Which row each row swaps with, under one turn or mirror:
The rows were stretched afterwards, more along some directions than others.
Z451: [ -8  -8   3   6   1  13   1  -3   1  11  -2 -18   5  -6   9  11   4  -7
  -1  -1   3   3 -20  13 -16  11  -1 -13  13  13  16  -9]
Z111: [ -9  -3  12  -5  -3  -6   4   6   2  14  -2 -12 -18   2   2  -2   4 -15
   9  -9  10 -13  -4  -7  -2  -5  -7   7 -12   3   2   9]
Z651: [ 10 -10   0  -6   5   3 -12  -6  -2   8  13 -11   6   1   4   0 -11   0
   4  -6   0  -4   5 -10  -5 -10  -9   6  -8   6 -10   3]
Z421: [ -2  -4 -13  -6   4  -7  -2 -14 -10  -7   7   0   0  -1   0 -12  -9  18
  -9 -11  13  -2   5  -6   7 -14   0   9 -13   3  -3 -17]
Z791: [  3 -10   0  -7   5  -6   3  -3  -8  -1  -3  13 -13  12  -6  -3  -1  23
  -3  -9  13 -11   0 -14  15 -11  -2  12  -9  -1  -6 -16]
Z934: [ -7 -10  -3  -4   5   6   6   3   2  15  -3  -5  -9   6   0  -9  10  -2
   2  16  16  -1 -16  -6   8  10   1 -16  13  -2  -1 -10]
Z344: [  8  -6   0  21   5 -27 -17   2   4 -18 -15  18   2  15   8  12 -10  16
   1  -1   9  20  -7   1   5   8  -3 -11  16  -5  -5  -5]
Z732: [  0  -4  -2   4   5 -10   5  17   3  -1   7  -4 -12   7   4 -12   4 -11
  -7  15   5  -7  -3 -15  13  15   8   4   3  -5   0   7]
Z794: [  0   8  21  -3  -1   2  12  15   3   8 -19 -25 -14  14   0  -3  20   7
   2   4   8 -14   2   3   0   4  -3   8   9  -5  24  -3]
Z539: [ 11 -14  -6  -1  10   0   4   2   3  -3   9   2  -2   5   3 -18 -11 -13
  12   8   0 -17 -22  -2   9   1   2   5   9  -4   8  -1]
Z555: [ -3  -8  11   6   0  -6  -4 -10  -1  -1 -10  -9  -2   6  14  10  -3   0
 -12   1  15  12  -4  -9 -10  -7  -2  -5   9 -10 -13   1]
Z456: [  5  -8  -8  18  -7   1  -3  -3  -7 -11  -7  19   5   0  16  11 -14  -3
  -4   8   9  15  10  -5  -7   1   8 -13  14   7   6  -2]
Z179: [-6  9 -7  0 -8  0 -9  4 -1  8  0 -6  0 -2  5 -2  9  1  4 24 12 11  3  5
 11 10 -1 -6 -1  4 29  6]
Z68: [  7  -7  -1  -3  -4  16 -10 -11   2  15  16 -10  17 -11  12   0  -5  -2
  -6 -12   3 -10  10  17 -11  -3  -4   8  -2   6   9 -15]
Z231: [ 10  -1  -5  24   4 -15 -16   5  -4  -8 -11  -7  10   9   0  28 -11   5
  -2  -5  -8  11  15  10 -11  18  -3 -14   8  -9 -15   0]
Z383: [  5  -6 -10  -7  -4  -6 -12  -4  10  -6   3  -7  21   7   2   1  -9  11
  12   4  -9  -1   4  -1  -6  -8 -19   2  -8   7   5  -4]
Z34: [ -4  -5   2  11   0 -12   0 -20 -14 -14 -24 -13  -5  15   7   4  -5  -3
  -7  -5   8  18 -13 -14 -10   1  -4  -3   3   7  14   1]
Z543: [  5  -8 -19 -17   3  -7 -18  -8 -15  -7   2   8  19  -5  -5 -10 -13   7
   4  -2  15  -1 -14   8   4 -11  -3   9 -14  -4  -7   3]
Z302: [ -7   1  13  -8  -1   9  -6   9  12  17  -8  -7  -4  -3  -2   2   3  -8
   8   7  -8   4 -22   8   1  13  -1  -2   7  -1  10   7]
Z459: [  5 -14  -6   3  13   0 -11   3 -13   0   7  -6  20   7   3  -8 -15  -2
  -4 -10   8   3 -15   9  10   8  -2   8   1  -4   5  -7]
Z847: [  1   1  13  14  -6  -3  -1  -8   3   7 -18 -16  -5  14  11  20   7   2
   3  -1  -1   6   1   8 -17  16  -6   0  14   6  13 -11]
Z286: [ -1  12  12  -8   3   0  12   6   6   1 -14  -4 -21  13  -4   2  -4  13
   6  -1  -3   2  -8 -15   8  -3 -11  -8   4   4   1  -2]
Z377: [ -1  -3  -4 -12  -2   8  -6   5  11   2   8  14  -9  -9   5  -1   3  -4
  16  10   7  -5   4  13   3  -2  -1   4 -11  10   4   1]
Z548: [ 11 -20 -21  12  20 -22 -22   2 -13 -28  -4  17  13   3  -3   5 -32  24
   2 -18   1  -5  -1   7  -2  -1   5  -2   1 -12 -43 -13]
Z484: [  5   2  -1   1 -15  12  11   2 -10   2  -1  -8  -2  10  -2  10   0   9
  -6  -9  -4   1  13   7 -14  17  14 -14  13  -6 -14  -9]
Z903: [ -4 -14  -4  -1  -4   1   5   1  -5  16 -12  13  -7   2  -3  21  -6   6
  11  -3   4   7  -4  -1   6  -6  -8  -2 -13   8  -6  -5]
Z755: [  9   3 -13  -4 -12  -1   4   2   5  -3  10 -10  17  13   4   8   5  15
  -6 -10 -13   9   3   2 -10  14   5 -17   7   0  -3 -16]
Z576: [  4 -16 -12  22  13   6 -17  -7  -8  -9  -1  19   5  -2   9  23 -17   6
 -11  -9  -1   1  -1   2 -24   2 -12  -6  18   5 -24 -13]
Z774: [ -2  11   8 -15 -17   5  13  -9   2   7   3 -27   6   4  10   3   5  11
   0 -19 -10   2   9  15 -12   4  -7   0  -3   6   1  -4]
Z772: [ 20 -10 -12   2   2 -17   2 -18  -3  -4   8   4   1  13   8  -9 -13  19
  -8  -2  10  -6  14  -6  10  -1  -6  12  -4  -3   4 -19]
Z570: [  7  -8   6   3   2  -9 -14  -7  13  -8  -2  -9   3  10   4  -5   4   2
  -5  -5  -4  20  -7  13  -4  -1  -7  17  -5  -9  14  -2]
Z281: [ -1   5 -10  -3  -7 -11 -12  10  -7 -18  -8  15   4   4  -9   8 -18   6
   4  -7   0   1  10  -9   2 -10  -9  -1  -9  -8  -8  13]
Z349: [ -1  -7   8   7   4 -17  -5  -5   5 -13 -11  -1 -18   8  17  12   1   1
 -12  16  14  13  -3 -10  -1   1  -7   6   4  -9  17   1]
Z200: [-12  -1   6 -15   0  -5  -5   4   5  17  -6  -2  -2   0  -9   5   5   0
  18   0   5  -6 -12   5  -2  -4 -13  11 -17  10  -2  -2]
Z754: [  9  18   0 -15  -1  13   5  -2  -2  -7   3 -15  13   6   3 -22  16   8
  -1   6  -8  -8  -8  14  -1   1   7   2  -3   8  16  -2]
Z985: [  0 -13  -5   0  -9  13  -1  -6  -5   2  -3   1 -18  -3   8   8   3 -10
 -14   3  13  -3  -5  -8  -9  -2  10  -5  12 -14 -11  -2]
Z47: [  6  -3  -3   7  15  -9 -11   3  -8 -20  -4  -2  -4  -6  -8 -13   2 -11
   7  16  14  -8 -29  -9  -3   1   2  -2   6 -15   3  11]
Z117: [ 13  -7   2   1   9   0   5   0  -4  -4 -10   1  10  11  -2 -11   5   4
  -4  13   5   0 -16   0  11   6 -11   0  14   5  19  -6]
Z43: [  1  14   7   1   4  11   2  16   4  13   9 -18 -12   0   7   4  16   0
  -8  18  -1   4   2   4   0  12  -6 -12   6   0  23   8]
Z455: [-15   5   4  12   0 -16   0  -1  -7 -10 -15  -7 -20   0   2   2   3  13
   0   2  13  12  -2   0 -10   6  -2  -4   0 -18  -1  12]
Z829: [  5  15   3  10   4  -3   1  -4  -6   1  -1  -8   4  -4  -9   1   3  -1
   1   3  -5  11 -14  10   7   3  -3 -10  -6  18   2  13]
Z777: [  7 -12  -8  -3  12   7  -9   9  -4  -2  -5  15  -7  -4   5   2  -4   3
  30  10  -3  -9 -14  10   1   6  -8   3   9  -8 -11   3]
Z612: [  2  11  -1  -2  -6  -5  17   1   3   1  -4   5 -10  -2  -3  -4  11  -1
   4   1  -6   5  -8   1  19   9   6  -8 -10 -11  21   8]
Z184: [  7  13   5  -2  -3  12  12   8  -2  -3   1 -13   7   9   7  -6  12  -2
  -3   4  -6  -6   5  13   1  19  11 -10  18  -2  12  -4]
Z712: [  3   3   1  -4   2  15  -5  12  15   0  16   3 -13  -8  -4   2   7  11
   1   5  -6   1  -7   5  -2 -10 -11  -5   5   1   1 -11]
Z426: [ -4   1  -4 -17  -3   9  -9   0   2  -1   6   7  -3   2   0 -11  -4 -13
  15  -3   4  -8 -18  -3   3   6   0  -2   6  -7   5  11]
Z255: [  7   1   0 -19 -10   9   2 -11  15  -3  -1 -19  -9  17   3 -10  13  10
   2  -6  -3 -20   1 -11   1   1 -11   5   8  -6  -1 -14]
Z320: [  5  -1   1   4   9 -27 -11  -1  -8 -12 -12   5  -2   4 -11  10 -18   8
   8   6  11   6 -14 -14   0 -13 -12 -11  -5  12 -20   5]
Z665: [  7  -2  -4  26   5 -15 -15   4   1 -11 -10   9   2  10  -1  22 -12  15
  -7   5  -9  20   4   0 -10   5  -1 -15  15  13  -9  -2]
Z16: [  8  -8  15  21  -8  -3  10  -1   6  11 -11 -14 -12  16  15  16  12   0
  -5  -2  -3  -2   9  -9  -6  11   4  -1  12   7  11  -4]
Z473: [ 14 -10   1  13   1 -14  -6  -5  16   1  -4  -7  -5   7   3  12 -22   3
   1   4  -4  -3  -9 -13 -10   4  -7   8   8   6 -14 -10]
Z845: [  2  -6  -3   2  15  14  -7   1 -14   0  -7   9  -6  -3   9 -14   1  -8
  11  -4  14 -15  -9  -5   7  -3   0   5   5   2  10  -4]
Z450: [  7  -1  -5 -24  -5  -1  -1 -17 -11  -6  -4  -6   1  -1  -2 -21   5  -1
  -5   2  20  -6 -10  -1  11 -12  -5  15 -13  -4  15   1]
Z613: [  1   2  -9  -8   2 -24   5  -8   0 -22 -12  -2  -2   5   1   2 -11   1
   6   3   5   7 -19 -10   1  -9   0  -3 -15  -4  -7   7]
Z72: [ -4   6   1  -5  -7  -6   1  -7  -7   0  -1 -15 -14   1   5   6  -3   5
  -5 -11   1  12  -1   0 -10  -6   2   2  -8  -8 -10  13]
Z250: [  0  -2   6  -9  -3  -8  -9  12   7   4  -3   5   1  11  -8   0  10   2
  -3  18  10   2 -21  -3  11  -7 -14  12  -3  19   8   4]
Z310: [ -1  -5  -7  -9   0  -8  -7  -2 -14 -15 -13   8   8  17  -7   3 -13   5
   7 -22   0   3 -12  -2   2   1   0  -2  -5  -9  -3   1]
Z275: [ -4 -13   8  -2   8   3   7 -15   2  19  -6  -7  -1  -3  14  -1  -6  -4
   0  -9  15 -20   4  -9   1  -8  -7  10  -7   9   2 -10]
Z514: [  5   4   0  -5  -5   7   1   5   2  -2   8   7  14   6  10  -1  11  -9
  -4   0   4  -1  -9   7  -3   9   8  -5  11  15   8 -11]
Z722: [  5  -4  13  13  15  -3   2  -5  -9 -11 -11 -10  -8   8   6  -1  -4 -23
  -7   2  14 -10 -19 -12 -18   2   2  -2  23  -5  -3  -5]
Z672: [  6  -5   7  14  16  -1  -9   4   0 -18 -12  -5   0   9  -4  -8  -5  -5
  -3  16   3  -8 -24  -4  -6   1   0   2  24  -7   8   1]
Z452: [ 11   8  -7   0   6   1   2   5   0 -11  -5  -2  10   8   5  -6   3   6
   0   9  -7   2  -9   8   0  15  -4  -3  16   4  22  -7]
Z517: [  7   1  -8   5  15  -1  -1   8  -5 -22  -1   2 -11  -5  12  -6  -8  -8
  -3  15   8 -12 -14  12  -2  12  16  -2  16  -7  -4  -2]
Z768: [ -4  -4   3  -9  -2  20  -8   5  11   5   9   8  -8  -3   2  -1  -5 -16
   5 -13  -4 -15  -1  -2  -9  14  -2   2  10  -8 -10  -5]
Z142: [ -5   9   9 -28 -10   4  -1   2  11  15  -2 -14   0  11  -8 -12  13   7
   8  -4  -8 -18   8   6   5   0  -8  25  -8   6  12  -2]
Z674: [ 14   6 -19  -1  -1 -10  -8  -4  -9   6  -1  -7   4  -4  10  15  -5  11
   3   2  -2   1   8  18 -10   8  -3 -10  -1 -11 -23 -10]
Z32: [  2 -12 -10 -18   1   7 -11  -2   2  -2   9   6  10  -3   0  -8 -11   4
   7 -19   2 -10  -5   8   5  -4   0   2  -9  -7  -9  -9]
Z103: [ 16  -4  -8  -2   4   0   7   5 -13   4  -3  -8  14  15   5  -1   2  10
  -7   4   4 -15   7   5   0  -6  -3   7   0  -1  -4 -10]
Z133: [  4   0   8  16  10   2  -6  10  13   5  -1   0  -6   1   4  14  -7  -1
   0   0 -15   9 -18  -3 -11   9  -7 -12  19   8  -8   3]
Z278: [ 21  -9   4   6 -12 -12  -5 -16   2 -13   2   1  11   9   8  -5  -9  -5
   8 -23   1   1   1   7  -8  -3   1   4   8  -9  -5  -2]
Z801: [  3   0   2  13   8  -2  -6 -20 -14  -3  -8  -6  -8   0  -1   3 -15  -6
  -4  -3  -2   7   7 -11  -7  -7   3  -5   8 -13 -16   5]
Z930: [  3   0   0  -1   2   8   7   6  -3   0  -6  10 -15  10  -7  -1  -7   3
   7 -12  -8 -13   4 -15  -1   2  -8  -8  19   4 -19  -7]
Z352: [-10  -4  -7   0   3  -8 -18   1  -1 -14   3   2 -10  -8  -1   8 -12 -12
  -1   2   8   7 -11  -4  -8 -10  -5   6 -10   2  -5  13]
Z733: [ 11   3 -14   4  -6  -8  -6  -9  -7 -12   9  -8   4   1   6 -10   9  14
  -3 -13  -1  -5   5   2   1   0  10  -4  -1 -12  -2  -7]
Z33: [  0   4  -7  -5   5   3  -9  13 -20  -4 -11   6 -16   1 -17   1  -5  -5
   3   9   8  -2 -11  -3  -6   0   8   9   3   2 -13   4]
Z616: [  1  12  17   8 -10   2  -6  -1   1   1 -19  -7  -6  10   9  11  13 -11
   5  -4  -1   3  11   6 -18   7  -7   0  17  -2   1   3]
Z952: [ 15 -16  -9  15  -5  -7 -11 -11  -4 -21   1  -7  -7  10  12   3 -16   8
  -5 -11   6  -5  -4  -8 -11   1   4 -12  10  -5 -15   0]
Z229: [ -4  14  11 -12   1  16  11  12  -6   9  -4 -15   0   2 -10 -14  12   0
  11   6  -9 -14   3  10   6   6   0  10  -1  -1  28   7]

Z426 pairs with Z755
Z450 pairs with Z117
Z184 pairs with Z32
Z473 pairs with Z455
Z47 pairs with Z772
Z543 pairs with Z452
Z548 pairs with Z517
Z576 pairs with Z33
Z229 pairs with Z68
Z845 pairs with Z103
Z514 pairs with Z310
Z451 pairs with Z142
Z847 pairs with Z200

